Each named turn below is shown by a few rows before and after it. Which turns, in which order, take the first row of each later pair to the second? The first pair is answered.
Z490:
[-19   1   8  13  -2  12  12  11  -3  -3   9 -20   1 -27 -10]  ->  [-13  -8   6 -10  -7   4  12  17  10  18 -21 -16  -2 -10 -18]
[-2  3 -7  2 -5 -2  2  3 -7 11 11  7 -2 -6 10]  ->  [ -1   3 -10  -4  -6  -3   2   4  -6  18   4   7  -4  -3   6]
[  9  -4   4  18   8  -7   8 -11  -2 -24  17   2   4   3  13]  ->  [ -5  22  -8  -4  10  -4 -14 -24  10   7 -14 -10   2  -2  -1]
[  4   7   5  -8   4 -10   6  -9   5   0 -22   6   9   2   1]  ->  [  2   3  10   8   6  -5  11  -8  -2 -17   0   6  10  -6   9]
Z279:
[  4 -31   6   6  -6 -20  12   4  17  -1 -24  -8   3   0  -4]  ->  [  0 -19   1  14   2 -23  11  -9  22  -4 -19 -11  13  -2  -2]
[-23  41  -7  15   0 -15 -15 -48  -5  -5  -1 -23   6  -7 -19]  ->  [-22  41  -1  12 -10   6 -25 -27 -21  -6  11 -30 -14 -25 -14]
[  3 -10   8  -9  -8   8  11  25 -11   0  17   6  -6   3   9]  ->  [  5 -13   7 -13  -6  -2  17  21  -4   2   6  12   1  15   8]
Z162:
[  2 -16   4   6   2 -12  20   5   9 -14   5  16   4  14   6]  ->  [  0 -14   6  11   0  -4  18  10   1 -18  14  14  -2   7   9]
[  5   0  -1 -10  -6  -3  -4  17   0  16 -10  -9  -5  -8  -2]  ->  [  5   0  -2 -12  -2 -12   0   9   8  16 -14  -4   2   2  -2]
[  0  -5   3  16  -2  -6  12   2   1 -17  21  -1   5  -5   4]  ->  [ -1  -2   6  10  -7   4   4  11  -5 -13  20  -6  -4 -14   3]
Z893:
[  8 -10  -4   3  -3 -11  22  -1   4 -10  -4   9   6   9   1]  ->  [ 10 -12  -3   2  -5 -10  20  -1   4  -8  -4   9   6   8   2]
[-14  31  -9   3   0 -25 -23 -23  20  32 -14 -12  12  -5  -6]  ->  [-16  30  -1  34   5 -17 -14 -22   6   2  29 -12  16 -17   7]
[ 13 -28  16  -1 -15  17  11  41 -26 -11  17  15 -22   1  11]  ->  [ 12 -19   5 -35 -16   3   2  27  -3  26 -34  12 -20  16  -7]
Z211:
[ 1  0 -3 -3 12 -7  3 -9  5 13 -9  1 13 11 -2]  ->  [  4  -3  -2  -3  12  -7   4  -8   2  11 -10   2  15  13  -1]
[-2  5  1 15 13 -6 15 -8 -2 -8 10  7  5  8 10]  ->  [-10  20  -4  11  15   1   3 -17   0  -1   8  -1   6   0   8]
[  4 -18   3   4 -13   6   6  19   6   0   9   6   3   0  14]  ->  [  1 -11   1  15  -9   6   4  11   5  -7  20   3   9  -4  16]
[ -7   9  -4  24   5   1  -8  -7  -3 -17  25 -10   4 -10  13]  ->  [-14  22  -9   6   2   7 -21  -6   1   4   9 -21  -4 -19   6]
Then:
Each pair is two turns apart.
[-10  18 -14  -6  -5  -9 -18 -27  -1  18  -9 -10  19  15   5]  ->  [ -6   8  -4  20  -5  -1 -10 -17 -18 -11  28  -7  19   4  18] : Z162, Z893
[ -7   2 -15  -4  -6  -8 -11  -3  11  20 -13  -2  -2   4  -9]  ->  [  4 -18  -7  13  -7 -15   9   6   3  -2   5  12   3  13   1] : Z279, Z490
[-19  28  -9 -19  -1  -2 -26 -25   4  18 -25 -14  11  -6 -10]  ->  [ 13 -26   7 -12  -7 -28  20   0   5 -12 -19  19  18  31   1] : Z490, Z893
[ -6  12   2   2   7 -13   1 -14  23  -2 -20   2  13  15   5]  ->  [  3  -8  13  15   0  -7  13   8   5 -24   7  10   5   9  16] : Z490, Z893
[  5  -6   5  24  -2  -3   8   4 -12 -27   8   6 -10   0   1]  ->  [ -5  13  -2  -1  -8   7 -16   3  -7   4 -21  -7 -21 -11  -8] : Z162, Z490
[-7  5 -2 12  8  1 -5  3 -3  1 10 -7 -5 -8  2]  ->  [  4  -9  -2  -1   4 -11   5   9   3   5  -7   4  -4   8  -1] : Z490, Z211
[ 26 -25  23  -1  -3   5  20  13  -3  -6  13  24  -9  -8   7]  ->  [ 23 -20  17   6   8 -12  28  -8  14  -7   6  26  11   5   2] : Z279, Z279
[  2  -6   4   8  -9   2  11 -12   0 -18  15  -9   0  -1  -1]  ->  [ -7   7  -1   4  -6   3   0 -23   4  -8   7 -17   2  -5  -6] : Z490, Z893
[ -8  12  -1   9  -4   2  -8 -12   9 -21  29  -2  10 -22  -2]  ->  [-14  19  -8 -16  -9   4 -22 -11  14   4   2  -9   3 -22 -13] : Z211, Z162
[ -9  18  -3   0  -8  24 -22   2 -10   8   9 -13 -13 -21   2]  ->  [  5  -6   8  14  -9  16  -4  14 -18 -12  26   2 -11 -13  12] : Z490, Z490
[  4 -11   2  18   5  -3   2  -8  -1 -17  21   8  11   0   7]  ->  [ -8  11  -8  -9   0   4 -23 -13   8  19 -11  -7   1  -7  -7] : Z279, Z490
[ -7   7  -8  10  16  -5   3 -24   5  -7  -5   3  15  10   2]  ->  [-12  14 -11  -7  12   4 -10 -19   4  11 -19  -5   4   5  -3] : Z893, Z490
[-16  27  -5   1  -1   7 -25 -14  -6   2   0 -17 -14 -20   3]  ->  [  8  -7   4 -24 -13 -10  -4  13  -1   8 -29   8 -21  12  -2] : Z893, Z490
[ 6  3  3  0 -6 -8  7 -2  2  1 -9  9  2  8 -1]  ->  [ 5  1  6  6 -8  3  5  6 -9 -6  7  5 -4 -1  3] : Z490, Z893
[  0 -12   8   3 -13  12   0  18 -15  -7  16   0 -14 -12   6]  ->  [  7 -18   4 -16 -15  -1   4  18  -3   9 -14   6 -10   7  -4] : Z162, Z279
[  7 -12   7 -18  -7   6 -12  13  -1  15  -4   5  -8  -7  -3]  ->  [ -4   4   6   2   1  15 -17   1  -6   2  16  -4  -3 -22   3] : Z211, Z490
[ 15 -25   9  -3  -4  -6  18  21   1  -9   7  17  -9  11   5]  ->  [-10  13  -1  23  13   6  -4 -13   0 -14  28  -5   4 -15   6] : Z211, Z211
[  1  -9  10  15  12 -18  14  -4   2 -12   9  10  14  10   5]  ->  [-19  21  -1   5  14  -4 -12 -17   7  12  -5  -9   9  -6  -1] : Z211, Z211
[-20   8  -3  21   3  -1   8 -15  -7  -2  17   8  16  -3  -1]  ->  [ -7 -15   5  -6 -17   7   4  23 -16  10   1  17  -8  -2  -4] : Z893, Z893
[ 25 -27   7  10   4 -18  19   2  -7 -23  14  24  16  19  16]  ->  [ -1  23 -16 -14  13 -13 -18 -37  14  21 -24  -3  23   7  -4] : Z211, Z490
[  0  -4  -3   4  -4  12   2  19 -16 -21  14   2  -8 -17  11]  ->  [ 11 -18  -2 -12  -6  -3  15  21  -3 -11  -9  14  -4   6   5] : Z279, Z279
[ -7  13  -5   2  -2  17 -15 -10   2 -22   4  -5   8 -24   4]  ->  [ 12 -17   4 -20 -12   6   1  17   3 -16 -14  16  -3  -3   3] : Z211, Z490
[ -7   7   1   8  11 -26  11 -23  17  -5 -13  -1  19   9  -3]  ->  [-15  18  -1   7  11 -18   2 -26  16  -2  -8  -9  16   0  -4] : Z490, Z211
[-16   9  -4  -3   0  -1  -5 -24  15  12 -14  -1  16   2  -5]  ->  [-10  -1  -1  -2   1  -9   6 -21  17   7 -14   7  21  12  -4] : Z211, Z162
[-14  22 -12  -4   3   3 -13 -17  10  18 -13 -11   6  -4  -4]  ->  [ -9   5   3  17  -2  17  -7   6 -15 -10  25  -7  -5 -19  10] : Z893, Z893
[ -5  11   4  18   2   5   3 -11  -6 -11   3   3   5 -10   4]  ->  [ -1   7   0   4   2  -5   5 -15   7   1 -18   8   9   5  -3] : Z490, Z162
[-16  11  -4   4   4   5  -5 -19   2  11  14  -9   8 -18   5]  ->  [  7 -24   7  -9  -8  -7  16  11   1   9   5  12  -1   4   7] : Z211, Z490
[ -1   1  -7 -15  10 -22  10 -17  25  20 -29   4  10  27  -6]  ->  [ 11 -28  15  11   1  -4  24  22  -9 -19  23  14 -10  10  14] : Z490, Z893
[  3 -19  -1 -11   6 -19  23   9   6   2 -21  18  -3  31  -2]  ->  [ -3 -12   4  24  13  -7  24   2  -8 -26  23  11   2  13  11] : Z211, Z162
[ -6   5   4 -18   0 -10  -6   6  15  26 -34  -1  -4  16  -5]  ->  [  1 -13  15  21   7 -18  19   6   6 -17   8  11  11  21  11] : Z279, Z490
[-10  19 -12  17  11   5  -3 -26   7  -6  15 -11   9 -13   2]  ->  [  7 -11   4   3  -9  19   4  21 -11  -8  18   0 -18 -17   8] : Z893, Z279
[  5   7 -13 -23  -8  -1   0   4  15  20 -20  -3 -11   1 -11]  ->  [ 16 -19   1   6  -4  -4  22  17   3 -17  16  11  -6   5   6] : Z490, Z279
[-15   3  -6  10  -3 -11   2 -25  15   6  -2   1  12   7  -9]  ->  [ -9 -10   0  22  -5 -10  13 -15   6 -10  17   7  10   7   0] : Z490, Z162
[  1   5  -8   0  10 -18   4 -24  18   8 -16   4  21  14  -7]  ->  [-13  22  -4  16   8  10 -11 -19  -2  -3  16 -11   7 -19   0] : Z279, Z279
[ 11 -22   1 -23 -21  -2   2  25  -6  11 -14   7 -15   1   0]  ->  [ -8  11 -14  -9   2 -17  -4 -25  17  18 -20  -6  17   6  -7] : Z893, Z279
[ -2   2  -4  16  11   9  -8  -5   0  -7  22 -24   2 -12  -2]  ->  [  3  -1  -3  -1   2  16 -15  10  -3   8  12 -24 -13 -16  -6] : Z162, Z893
[  4  -1   6 -22 -11   8   0  19   9  -2  -2  13 -19   0  -4]  ->  [  6  -3   9 -14 -10   8   2  22   6  -9   7  15 -21  -2  -1] : Z490, Z279
[-11  31  -2  -4  -6   5 -26 -17   2  14 -10 -15  -3 -15  -4]  ->  [ 12 -10   8  -1  -3 -24  13 -10  12  -6 -14  15  14  26  -1] : Z490, Z279
[ -9  19 -14  12   6   4   2 -19  -3   4   9 -22  15  -4 -20]  ->  [  7  -4 -11 -17  -8   0   7   8   2  20 -20 -11  -1  11 -26] : Z211, Z211
[ -3   5 -11 -20  -1  -9  -3 -14  18  24 -38   4   6  15 -10]  ->  [ 16 -31  10   1  -8  -3  21  23  -9 -13   2  22  -6  14   7] : Z490, Z893
[-12  34  -3   6  17  -1  -9 -31   6   1  16 -13  16  -1   5]  ->  [-15  36  -2   1  11  11 -17 -21  -2   3  20 -18   4 -13   6] : Z162, Z162
[ -5   0  -2  18  13   3   4 -12  -6 -10  10   0  11   2   4]  ->  [  4 -15   0  10   7  -6  12  -3  -2  -7  -1   9  12  15   3] : Z490, Z490
